[134 147 102 130 119 124 106] >> 134, 106

[[135 107 123 138 124 121]
 [108 120 136 115 130 154]] >> 135, 154

[151 139 125 120 124 133] >> 151, 133

[[153 131 130 133 127]
 [125 126 138 137 130]] >> 153, 130

[150 156 128 128 123 116] >> 150, 116

[108 100 146 141] >> 108, 141

[121 152 155 126 103] >> 121, 103
---
[132 129 106 110 152 143 102] result: 132
[145 103 108 145 152] result: 145
[119 153 125 113] result: 119
[146 133 126 154 119 141] result: 146
[118 121 125 139 129 105] result: 118
[144 151 125 146 132] result: 144
[145 149 110 110] result: 145
[124 105 133 128 129] result: 124
[113 107 143 113 111 140 143] result: 113
[106 147 151 112 110] result: 106
---
[150 128 149 145 146] ⇒ 150, 128

[125 143 124 151] ⇒ 151, 124

[[131 128 130 124 131 138]
 [145 111 140 105 116 139]
 [133 121 130 123 119 128]] ⇒ 145, 105

[126 101 132 127 137] ⇒ 137, 101

[128 101 125 113] ⇒ 128, 101

[147 152 100 130 150] ⇒ 152, 100

[104 151 153 108 110] ⇒ 153, 104

[135 135 119 110 152 123] ⇒ 152, 110

[[157 150 156 139]
 [138 119 131 148]] ⇒ 157, 119
---
[[136 124 123 136 136 123]
 [111 151 151 112 113 152]
 [112 151 150 112 113 152]] result: 113

[[154 152 109 102 150 151]
 [153 150 111 102 147 147]
 [152 149 111 105 146 145]] result: 146

[[122 109 135 106 121 130]
 [126 114 141 107 127 107]
 [142 106 122 125 135 152]] result: 135

[[119 115 121 143]
 [114 139 114 133]
 [125 128 146 154]] result: 146

[[128 131 116 132 106 115]
 [128 130 131 123 138 136]
 [128 126 139 131 116 129]] result: 116

[[148 108 108 144 143]
 [106 152 151 107 110]
 [105 147 151 110 110]] result: 110

[[150 108 150 152 151]
 [114 147 115 113 114]
 [143 116 143 144 144]] result: 144
---
[[157 103 152 153 109]
 [156 105 150 154 111]
 [153 104 150 148 109]] ans = 150

[[115 126 112 108 137 148]
 [119 124 153 126 148 115]
 [129 129 155 108 142 135]] ans = 155

[[130 115 122 119]
 [102 129 126 110]
 [125 127 120 132]] ans = 120

[[123 136 121 124 123]
 [131 123 132 130 130]
 [144 102 152 139 140]] ans = 152

[[128 123 134 127 130]
 [117 123 135 131 102]
 [123 138 123 130 125]] ans = 123

[[114 126 142 122 138 131]
 [136 125 119 134 123 128]
 [107 120 144 118 147 132]] ans = 144

[[151 102 102 104 154 152 154]
 [104 154 153 153 102 104 102]
 [152 102 102 103 154 153 154]] ans = 102

[[152 146 125 149 153 137 134]
 [132 137 146 110 128 154 132]
 [132 129 155 141 147 152 103]] ans = 155

[[108 152 152 152 109 152 108]
 [129 131 131 131 129 131 129]
 [148 113 113 113 147 113 147]] ans = 113

[[102 156 155 155 100 101]
 [103 156 155 154 101 102]
 [103 156 155 154 100 102]] ans = 155
---
[[ 99 132 134 125]
 [108 124 120 133]
 [123 134 136 127]] result: 99, 127

[[122 127 138 121]
 [122 129 135 114]
 [117 131 142 106]] result: 122, 106

[132 150 103 125] result: 132, 125

[104 129 139 120] result: 104, 120

[142 139 119 133 153] result: 142, 153

[[148 127 121 106 119 126]
 [135 126 132 113 126 120]] result: 148, 120

[134 102 129 126 128 114] result: 134, 114
---
[140 104 127 115 131 127] 140
[118 138 119 129 150] 118
[118 126 116 127 126 100 138] 118
[120 141 128 101] 120
[106 112 103 149 111 133] 106
[107 150 150 149 106] 107
---
((134, 126, 115, 126, 112, 132), (146, 135, 126, 143, 118, 129), (152, 138, 124, 150, 113, 130)) result: 112
((145, 123, 143, 146, 157), (114, 136, 118, 120, 123), (131, 129, 138, 125, 113)) result: 113
(106, 135, 135, 120, 138, 117) result: 106
(128, 130, 101, 151) result: 101
(126, 148, 133, 158, 150, 125) result: 125
(136, 148, 100, 140) result: 100
(138, 133, 105, 156, 120, 128, 134) result: 105
((135, 142, 152, 150, 113, 105), (131, 132, 136, 131, 129, 137), (115, 108, 129, 122, 111, 130)) result: 105
(102, 109, 131, 133, 143) result: 102
((100, 131, 126, 126, 121, 118), (108, 128, 128, 126, 123, 119)) result: 100
---
150  146  106  106  105
143  152  111  112  108
150  145  105  106  104
ans = 105

121  151  129  145  122  136
119  117  136  114  143  146
105  104  130  136  129  132
ans = 130

118  134  102  131  136  126
155  124  128  130  128  126
128  132  126  130  133  130
ans = 126

125  136  141  126
125  132  141  125
145  100  135  137
ans = 135

141  111  142  134
105  142  100  124
121  134  132  107
ans = 132

122  140  103  150  125
151  119  127  139  101
137  129  106  153  111
ans = 106

109  119  131  119
116  133  124  106
115  115  134  129
ans = 134

124  106  128   99  149  113
132  141  154  153  130  130
128  117  157  123  154  113
ans = 157
---
[[135 136 151 114]
 [146 138 136 144]
 [112 122 134 108]]	136

[[149 141 145 133 141 120]
 [135 136 142 131 142 115]]	145

[[142 135 106 149 138]
 [118 144 147 130 123]]	106

[[110 125 135 119 122 115 128]
 [105 122 138 115 124 109 129]
 [155 134 124 142 134 144 129]]	138

[[137 141 124 150 148]
 [122 117 133 104  99]]	124

[[141 109 112 111 130 133]
 [125 119 126 132 102 142]]	112
